(in the rows, 128 means zero)
Each row of A is roughly a mix of the hidden directions of one of 4 groups; some rows fit no group.
A, 139 rows:
[[147 112  99  87 151 152 158 148 134 108 114]
 [140 173 111 136 113 129 163 161 120 159 135]
 [141 127  98  92  83 148 125 141 152 124 104]
 [142 131 140  90 104 108 170 114  96 113 116]
 [137 146 138 133 102 124  84 118  84 125  97]
 [145 119 135 107 119 167  99 146  88 141 157]
 [127 121 141 149 176 136 175 126 154 113 132]
 [129 147 108 177 121 108 141 173 144 131 118]
 [148 115  83  91 123 154 149 141 138 102 136]
 [116 114 112 160 173 140 148 135 106 139 165]
 [101 157 115 115 144 128 116 179 115 100 113]
 [155 153 104 161  95 117 106 140 124 132 164]
 [126 101 128 125 138 180 128 124 145 162  94]
 [108 109 129  71 115 107 158 121 121 117 107]
 [123 137 172 135 172 126 135 136 101 107 156]
 [101 101 160 124 102 119 100 123  93 153 111]
 [141 150 152 156 115 142  76 121 150 107 137]
 [104 139 124 104 134 154 181 121 104 104 138]
 [157 157 131 133 128 116 100  83 125 156 154]
 [132 114 112 101 109 108 149 181 107 149 120]
 [124 127  85 132 152 162 151  97 118 118 158]
 [120 129 175 120  97 134 170 126 124 158 116]
 [108 148 139 150  73 109 107 119 144 152 121]
 [108 140  89 169 136 153 122  91 128 113 118]
 [163 163 103 133 125 145 169 122 154 115 142]
 [165 115 158 142 154 133 120 155 148 159 155]
 [129 138 174 145 145 148 120  89 117 120 162]
 [ 98 134 111 104 138  96 158 118 172 145 122]
 [137 157  92 137 134  94 158 144 132 165 116]
 [125 112 144 123 175 149 107  87 134 157 130]
 [117  97 174 141  86 126 136 113 127 118 103]
 [125 153 124 118  78  97 107 117 146 147 101]
 [119 133 119 104 180 118 129 150 112  87 141]
 [143 121 173 117 176 138 121 116 143 116 156]
 [155 151 133 158 155 161 160 120 144 112 151]
 [138 157  94 118  97 123 119 152  82 140 133]
 [ 91 107  87 156 130 126 117 144 155 149 146]
 [154 141 120 111 141 114 170  77 136 142 128]
 [127 149 108 118  69 130 119 142 103 136 100]
 [130 131 163 110  75 151 151 117 107 137 123]
 [119 161 167 110 106 122 109 108 105 105  99]
 [125 117  94 124 117  82  83 130 143 124 145]
 [145 146 145 134 131 129  72 171 140 130 126]
 [103 146 167 139 150 117 104 134 113  81 130]
 [148 171 140 169 141 121 105 116 143 105 150]
 [124 112  72 149 136 107 113 144 121 135 163]
 [126 123 150 117 161  94 127 121  79 100 136]
 [140 107 157 163 114 158  92  99 125 144 135]
 [114 121 103 127  91  95 170 160 134 124 128]
 [149 141 103 119  80 157 124 137 149 152 104]
 [100 133 181  90 117 142 138 132 112 132 110]
 [117 144 140 166 135 136 126  98 103 149 175]
 [146 134 147  69 112 100 128 124 153 142 122]
 [142 137 166 142 117 117  80 126 162 142 111]
 [117 135 136 161  80 111 129 165 104 110 128]
 [146 130 113 136  63 128 151 116 132 130 103]
 [159 140 166  99 137 157 100 124 132 106 150]
 [124 122 164 121 108 169 124 127 119 151  83]
 [140 127 100 124  75 119 112 116 165 149 140]
 [127 119 138  90  92 140 114 104 145 122  84]
 [135 147 162 134 146 156  83 112 129  93 127]
 [115 127 164 154  81 146 113 120 128 142  97]
 [137 112  87  83 130 132 167 146 119 136 139]
 [133 153 110 123 126 134 163  91 139  80 119]
 [128 128 169 143  96 161 111 116  93 116 147]
 [138 132  89 133 154 138 131 124 188 133 130]
 [113 169 155 145 166 109 133 136 118  93 134]
 [137 147 176 111 120 130 117  76 136 124 140]
 [115 134 149 133 142 125 101 159  76 108 149]
 [126 125 139 135 186 107 148 106 157 149 129]
 [111 139 163 167 123 161 110 145 123 157 148]
 [142 131 181  87 115 111  99 129 123 130 118]
 [135 147  80 108  74 128 128 122 133 135 130]
 [148 122 112 134 150 154 124 116 157 102 179]
 [141 120 109 152 103  97 104 107  87 103 116]
 [ 80 136  78 149 112 138 125 119 112 115 123]
 [140 130  98 106 175 165 134 113 130 117 153]
 [133 113 109 137 111 151  72 122 157 136 151]
 [139 104 176 117 144 103 122 158 155 116 111]
 [111 125 149 106 110 105 144 116 114 129  69]
 [ 93 156 152 107 110 168 110 115 137 106 142]
 [120 124 121 106  96 124  95 143  72 123 125]
 [107 131 140 181 153 143 128 117  91 139 145]
 [146 147  99 149 125  97 170 128 151 150 107]
 [150 121 113 121 147 147 173 175 124 149 125]
 [130 145 116 121  80 126 126 169 129  89 118]
 [128 144 158 171 109 129 144 110 119 171 112]
 [165 104 121 155 127 129 103 132 171 155 112]
 [108 123 104  97 133 156  93 171 144 134 135]
 [111 122 103 112 118 107  94 171  93 120 118]
 [ 71 143 112 147 129 105 155 125 110 119 110]
 [131 119 148 110 147  65 128 143 149 132 146]
 [115  90 136 135  87 154 144  96 139 103 137]
 [148 164  84 138 140  96 145 132 109 152 129]
 [119 150 140 169 105 129 129 180 106 134 133]
 [133 100 139 116 117  96 143  75 124 132  99]
 [139 174 123 143 122 146 113 103 100  89 141]
 [132 142 138 152  93 138  67 126 127 120 141]
 [160 133 154  97 109 124  95 157 158 112 130]
 [135  94 140 135 140 123 165 131  73 142 124]
 [162 124 139  86 134 142 106 166 149 105 131]
 [ 91 110 109 127 127 138 102 155 139 149 173]
 [ 96 127 107 127 132 106 162  97 113 154  92]
 [119 141 121 126  81  97 144 127 111 172 113]
 [116 163 120 139 107 123 159 177 120 120 103]
 [123 105 169 120 111 154 149  97 164 136 117]
 [102 113 137  94 126 110 178 131 129 125  93]
 [126 158 141 106 168 117 123 126 134  75 135]
 [121 120  84 137 145 127 183 119 145 113 134]
 [148 135 133 124  65 146 154 105 120 124 119]
 [134 134 148 157 113 132  77 138 102 154 104]
 [187 109 135 106 123 147 113 134  96 140 128]
 [156 112 167 136 124 107 102  97 165 120 132]
 [130 105  82 106  98 127 168 145 130 115 120]
 [127 119 115  75 172 147 140 123 139 122 107]
 [156 131  98 114  96 127  86 130 136 107 159]
 [103  97 140  93 171 135  98 128 146 123 131]
 [103 139 129  89 178 130 128 118 158 115 113]
 [ 99  88 159 137 113 108 103 145 116 111 103]
 [107 127  75 154 108 111 130 148 132 139  97]
 [129 137 120 101 125  98  96 104 156  97 160]
 [138 150 105 123 144 147  84 115 166 108 109]
 [134 107 150 139 158 135 153 122 122 125 186]
 [ 95 136 100 146 134  95 140 102 133 161 100]
 [144 135 124 144 104 108  98  94 119 170 155]
 [148 105  83 144 134  79 127 136 112 139 121]
 [166 120 166 104 157 111 160 143 122 132 145]
 [ 92  82 144 146 121 132  96 115 157 125 138]
 [117 173 109 109 105  81 120 143 124 117 137]
 [132 104 120 120  81  92 149 158 150 126 119]
 [122 128 101 130 149 137 136 138 152 117 192]
 [133 114  93 139 146 131 118 151 132 138 187]
 [141 128  93 155 116 117 113 156 132  76 124]
 [112  79 137 136 166 153 155 124 132 148 116]
 [134 173 119 152 134 149 126 105 132  87 155]
 [121 128 146 141 148 171 130 131  73 112 119]
 [135 104 118 147  91 102 141 136 174 107 141]
 [134 120 130 122  97  95 113 166 160 124  92]
 [124 124 169 114  96 112 164 114  98 142 109]]
Here is one row of each group, with its name. Which group are the others in?
[122 104  83 120 107 133  86 140 104 142 143]  <53>
[129 119 107 106 167 134 129 101 179 146 127]  <43>
[124 127 117 105 159 152 162 106  91 141 156]  <103>
[137 126 105  97 164 146  99 144 133  89 143]  <45>

[137 132 106 191 132 115 122 147 152 105 124]  <43>
[ 94  93 150 122 121 133  89 120 129 165 112]  <43>
[124 144 163 127 124 142 172 124 143 176 129]  <43>
[148 138 161  75 165 129 115 129 132 140 132]  <103>
[135 114 126  86 175 132 162 127 121 103 118]  <45>
[155 144 156 153 148 169 118 136 147 135 162]  <53>
[169 132 115 121  87 148  86 112 127 135 138]  <45>
[139 109 135  88 135 128 160 166  96 142 144]  <103>
[100 103  77 106 106 125 115 121 158 123 137]  <53>
[125 145  62 133 110 124 119 147 131 152 135]  <103>
[115 139 180 143 156 118 167 139 138 140 116]  <53>
[121 113 148 139 159 151 168 112 138 162 100]  <45>
[141 117 125 129  81 116 131 185 117 132 142]  <103>
[132 140  89 141  96 138  97 168 114 111 132]  <43>
